In the data rows, 500 means zero.
Some points, each followed by its number:
tensor([384, 435, 413, 762, 425, 559, 762, 273, 424, 415, 433, 428]) 0
tensor([439, 488, 409, 567, 423, 523, 394, 382, 405, 592, 532, 114]) 1
tensor([646, 605, 371, 525, 533, 378, 360, 530, 486, 611, 536, 335]) 2
tensor([433, 368, 501, 413, 386, 474, 512, 632, 834, 261, 268, 387]) 3
tensor([778, 496, 248, 737, 591, 336, 502, 393, 380, 848, 421, 234]) 4
tensor([551, 493, 618, 366, 745, 407, 629, 777, 523, 413, 240, 624]) 5
tensor([720, 461, 286, 704, 591, 358, 491, 384, 392, 829, 366, 213]) 6
tensor([469, 463, 479, 461, 381, 588, 466, 512, 365, 467, 651, 465]) 7
tensor([536, 433, 368, 554, 428, 485, 280, 305, 568, 681, 604, 279]) 8
tensor([502, 563, 417, 512, 556, 230, 383, 654, 680, 730, 591, 385]) 9
tensor([506, 546, 469, 430, 454, 460, 682, 558, 465, 332, 335, 460]) 10
tensor([517, 464, 545, 626, 473, 463, 585, 399, 552, 590, 420, 653]) 11
tensor([457, 424, 583, 445, 504, 656, 696, 707, 726, 321, 351, 590]) 12
tensor([272, 462, 557, 394, 561, 579, 543, 590, 617, 426, 396, 582]) 13
tensor([353, 628, 627, 303, 571, 628, 405, 362, 247, 436, 618, 733]) 14
tensor([584, 567, 590, 388, 551, 488, 320, 283, 401, 636, 554, 604]) 15
tensor([661, 312, 612, 617, 633, 404, 729, 382, 497, 449, 294, 348]) 16
tensor([450, 416, 531, 649, 490, 493, 543, 305, 424, 726, 399, 408]) 17
tensor([620, 506, 600, 321, 600, 490, 387, 577, 451, 668, 666, 517]) 18
tensor([499, 413, 517, 600, 587, 206, 560, 487, 571, 641, 416, 298]) 19
tensor([369, 498, 401, 595, 282, 682, 478, 355, 387, 679, 840, 397]) 20
tensor([601, 645, 431, 662, 338, 404, 190, 210, 413, 633, 552, 461]) 21
tensor([389, 635, 440, 471, 340, 768, 360, 476, 245, 355, 609, 466]) 22
tensor([785, 664, 485, 754, 678, 435, 565, 597, 693, 575, 512, 726]) 23
tensor([637, 390, 499, 426, 652, 354, 387, 523, 433, 739, 512, 387]) 24
tensor([537, 552, 351, 629, 423, 591, 294, 296, 505, 678, 440, 475]) 25
tensor([537, 582, 319, 644, 448, 599, 295, 296, 575, 669, 435, 412]) 26
tensor([612, 495, 589, 499, 429, 517, 496, 365, 427, 523, 726, 595]) 27
tensor([674, 352, 624, 583, 681, 411, 736, 432, 499, 422, 309, 361]) 28
tensor([574, 474, 606, 330, 591, 490, 420, 578, 471, 632, 617, 496]) 29
tensor([389, 327, 535, 400, 390, 467, 481, 574, 782, 282, 275, 395]) 30
tensor([450, 400, 553, 407, 508, 766, 662, 565, 679, 533, 570, 411]) 31
tensor([506, 503, 613, 493, 556, 554, 676, 497, 454, 295, 506, 559]) 32
tensor([420, 564, 394, 649, 402, 536, 419, 447, 407, 498, 441, 253]) 33
tensor([540, 544, 587, 335, 465, 581, 319, 477, 399, 668, 727, 571]) 34
tensor([477, 601, 428, 475, 369, 487, 303, 372, 333, 598, 692, 443]) 35
tensor([594, 600, 446, 657, 334, 429, 193, 175, 357, 626, 521, 437]) 36
tensor([457, 497, 530, 466, 426, 499, 385, 528, 609, 517, 665, 685]) 37
tensor([640, 561, 440, 540, 403, 533, 381, 523, 265, 447, 645, 549]) 38
tensor([450, 522, 607, 667, 542, 466, 774, 452, 579, 399, 546, 571]) 39
tensor([506, 480, 456, 362, 622, 544, 489, 555, 442, 545, 363, 588]) 40
tensor([645, 500, 432, 535, 569, 368, 466, 451, 398, 638, 497, 430]) 41
tensor([502, 649, 533, 434, 447, 533, 372, 584, 604, 442, 593, 541]) 42
tensor([564, 546, 650, 350, 635, 542, 554, 561, 565, 508, 741, 460]) 43
tensor([618, 385, 467, 520, 433, 447, 692, 566, 365, 431, 477, 576]) 44
tensor([451, 382, 465, 687, 350, 527, 650, 349, 573, 442, 380, 502]) 45
tensor([451, 491, 602, 427, 589, 687, 644, 478, 169, 345, 500, 938]) 46
tensor([394, 450, 520, 624, 597, 420, 748, 476, 592, 566, 360, 427]) 47
tensor([478, 539, 596, 338, 487, 606, 314, 487, 365, 659, 739, 554]) 48
tensor([608, 437, 604, 534, 408, 507, 508, 291, 399, 526, 683, 543]) 49
tensor([318, 629, 553, 491, 630, 421, 611, 499, 426, 449, 435, 605]) 50
tensor([454, 301, 543, 446, 479, 605, 575, 467, 585, 282, 305, 429]) 51
New points follow, each followed by the number of its nearest point above.
tensor([516, 354, 519, 544, 370, 483, 482, 518, 544, 385, 390, 390]) >> 51
tensor([572, 518, 543, 312, 435, 498, 233, 508, 565, 381, 380, 554]) >> 42
tensor([436, 507, 380, 564, 400, 505, 416, 401, 396, 584, 571, 150]) >> 1
tensor([501, 564, 338, 625, 331, 709, 532, 562, 321, 698, 716, 421]) >> 20
tensor([394, 648, 576, 421, 289, 613, 300, 419, 220, 346, 645, 581]) >> 22
tensor([472, 635, 519, 461, 447, 503, 318, 582, 657, 495, 567, 508]) >> 42
tensor([627, 397, 462, 495, 462, 477, 702, 533, 416, 429, 502, 551]) >> 44
tensor([518, 534, 582, 411, 421, 457, 285, 599, 559, 370, 558, 568]) >> 42
tensor([475, 490, 485, 453, 383, 593, 469, 527, 361, 477, 670, 500]) >> 7
tensor([362, 534, 362, 621, 376, 584, 376, 443, 338, 542, 464, 251]) >> 33
tensor([534, 496, 397, 551, 604, 322, 568, 738, 495, 366, 388, 292]) >> 10
tensor([563, 465, 311, 576, 463, 379, 383, 502, 617, 403, 389, 419]) >> 2
tensor([561, 364, 357, 635, 587, 483, 746, 608, 655, 605, 356, 337]) >> 47
tensor([463, 630, 347, 528, 487, 600, 398, 733, 449, 480, 556, 519]) >> 42
tensor([338, 613, 607, 348, 545, 651, 412, 357, 297, 403, 642, 724]) >> 14
tensor([591, 584, 382, 488, 631, 480, 560, 726, 590, 616, 527, 605]) >> 40
tensor([580, 286, 668, 447, 440, 468, 559, 350, 544, 430, 442, 429]) >> 51
tensor([419, 556, 377, 661, 406, 548, 404, 425, 390, 507, 459, 235]) >> 33
tensor([588, 552, 593, 385, 529, 557, 362, 265, 401, 577, 554, 585]) >> 15
tensor([490, 559, 440, 466, 552, 245, 379, 619, 656, 736, 596, 385]) >> 9
tensor([527, 365, 457, 584, 540, 598, 705, 536, 459, 535, 500, 484]) >> 44
tensor([305, 443, 520, 442, 569, 595, 588, 599, 689, 449, 356, 525]) >> 13
tensor([620, 375, 481, 505, 462, 470, 709, 570, 389, 393, 465, 575]) >> 44
tensor([450, 403, 655, 352, 522, 472, 468, 530, 450, 525, 585, 406]) >> 29
tensor([471, 602, 432, 527, 492, 374, 392, 372, 352, 592, 612, 532]) >> 35
tensor([512, 550, 465, 642, 298, 458, 401, 394, 608, 465, 494, 367]) >> 33
tensor([465, 621, 539, 292, 458, 569, 269, 497, 306, 359, 712, 900]) >> 14
